Small tables with named rows and columns. After each table, cells are looked up by row and column.

Sef.csv
,Getaso,Rusap,Guv,Foli,Badunep,Pubokeg,Siveb
Nenez,0.24,0.50,0.51,0.51,0.50,0.70,0.50
Kam,0.28,0.42,0.48,0.50,0.49,0.69,0.57
Bopebe,0.20,0.61,0.31,0.32,0.31,0.79,0.41

Foli of Bopebe is 0.32
Rusap of Bopebe is 0.61
Rusap of Nenez is 0.50
Pubokeg of Nenez is 0.70
Rusap of Kam is 0.42
Badunep of Bopebe is 0.31
Siveb of Bopebe is 0.41
Pubokeg of Bopebe is 0.79
Foli of Kam is 0.50
Guv of Kam is 0.48
Getaso of Nenez is 0.24
Guv of Bopebe is 0.31
Siveb of Kam is 0.57
Badunep of Nenez is 0.50
Guv of Nenez is 0.51
Getaso of Kam is 0.28
Getaso of Bopebe is 0.20
Badunep of Kam is 0.49

Table Fodu
cols = Non, Muza, Gisap, Gofolat, Gugamoz, Sib, Dekuvo, Sikifa, Muro, Katuro
Bikepub: [5.409, 4.517, 2.767, 5.127, 5.514, 4.105, 1.327, 3.151, 4.268, 2.372]
Dafak: [6.051, 3.756, 3.746, 3.630, 3.735, 5.333, 6.708, 5.802, 5.467, 3.506]
Risapil: [5.013, 2.374, 4.612, 2.463, 3.419, 3.719, 7.354, 3.714, 4.598, 2.931]
Rulasi: [4.117, 5.396, 7.438, 2.987, 3.844, 4.262, 5.988, 3.895, 4.167, 2.859]
Lel: [4.396, 5.612, 4.520, 3.654, 3.921, 5.770, 5.850, 4.394, 1.291, 6.298]
Pibab: [4.793, 3.859, 4.963, 4.379, 2.075, 4.960, 3.568, 5.620, 4.221, 7.356]
Soke: [5.801, 6.578, 3.087, 3.508, 4.270, 8.025, 3.036, 4.904, 3.715, 4.071]
Zole: [2.752, 5.193, 6.423, 5.933, 5.735, 6.051, 4.141, 4.267, 5.505, 6.274]

What is the Gofolat of Lel in Fodu? 3.654
What is the Dekuvo of Lel in Fodu? 5.850
What is the Sikifa of Pibab in Fodu? 5.620
What is the Muza of Soke in Fodu? 6.578
What is the Muza of Lel in Fodu? 5.612
What is the Gofolat of Soke in Fodu? 3.508
What is the Gugamoz of Pibab in Fodu? 2.075
What is the Muro of Soke in Fodu? 3.715
What is the Non of Zole in Fodu? 2.752
What is the Muro of Rulasi in Fodu? 4.167
Which row has the largest Dekuvo? Risapil

Kof =
cols = Lam, Fusepur, Kez, Zozav, Sidu, Padiva, Vumusak
Genu: [94, 166, 71, 167, 173, 157, 158]
Bebaret: [158, 122, 185, 130, 132, 116, 104]
Fatum: [199, 51, 56, 65, 46, 199, 116]
Vozedap: [126, 133, 163, 161, 67, 96, 162]
Bomaval: [140, 186, 140, 156, 177, 148, 73]
Budedus: [96, 87, 86, 195, 76, 52, 145]

Fatum, Fusepur -> 51
Genu, Fusepur -> 166
Bebaret, Sidu -> 132
Fatum, Sidu -> 46
Budedus, Fusepur -> 87
Bomaval, Sidu -> 177
Genu, Kez -> 71
Budedus, Lam -> 96
Genu, Zozav -> 167
Bomaval, Vumusak -> 73
Budedus, Vumusak -> 145
Bomaval, Zozav -> 156
Bomaval, Padiva -> 148
Genu, Lam -> 94
Budedus, Padiva -> 52

Nonen:
         Gofimip  Didila
Lemagod     61.7    60.5
Kema        62.3    71.3
Rulosed     65.9    86.6
Ref         63.2     6.7
Sufores     60.7    55.9
Vit         64.4    63.2
Nisu        61.6    72.9

Nisu, Didila: 72.9
Nisu, Gofimip: 61.6
Lemagod, Gofimip: 61.7
Kema, Didila: 71.3
Ref, Didila: 6.7
Vit, Didila: 63.2
Lemagod, Didila: 60.5
Sufores, Gofimip: 60.7
Row with the largest Gofimip: Rulosed

Mip =
,Kuzot,Mog,Tidon,Vake,Nek,Radediz,Leb
Gul,0.469,0.270,0.392,0.852,0.435,0.280,0.431
Zenugup,0.478,0.381,0.445,0.782,0.344,0.287,0.158
Popeze,0.578,0.658,0.543,0.316,0.745,0.473,0.579
Zipe,0.459,0.205,0.506,0.466,0.325,0.370,0.025
Vupe,0.447,0.510,0.166,0.255,0.113,0.500,0.575
Lufita,0.210,0.434,0.275,0.712,0.407,0.389,0.705
Mezik,0.309,0.527,0.338,0.634,0.534,0.406,0.803
Lazoni,0.199,0.552,0.294,0.531,0.170,0.392,0.687
Pulu,0.003,0.295,0.581,0.494,0.391,0.384,0.360
Mef,0.121,0.221,0.372,0.198,0.530,0.578,0.516
Tam,0.459,0.331,0.849,0.354,0.474,0.279,0.317
Sed,0.626,0.356,0.626,0.339,0.765,0.440,0.285
Zuzu,0.599,0.296,0.424,0.554,0.246,0.269,0.758
Teful,0.033,0.262,0.310,0.467,0.522,0.541,0.316

What is the Kuzot of Gul in Mip?
0.469
What is the Radediz of Teful in Mip?
0.541
What is the Mog of Pulu in Mip?
0.295
What is the Mog of Lufita in Mip?
0.434
What is the Radediz of Pulu in Mip?
0.384
What is the Leb of Tam in Mip?
0.317
What is the Nek of Zipe in Mip?
0.325
What is the Vake of Tam in Mip?
0.354
What is the Nek of Pulu in Mip?
0.391
What is the Leb of Gul in Mip?
0.431
What is the Tidon of Gul in Mip?
0.392
What is the Vake of Lazoni in Mip?
0.531
What is the Kuzot of Popeze in Mip?
0.578

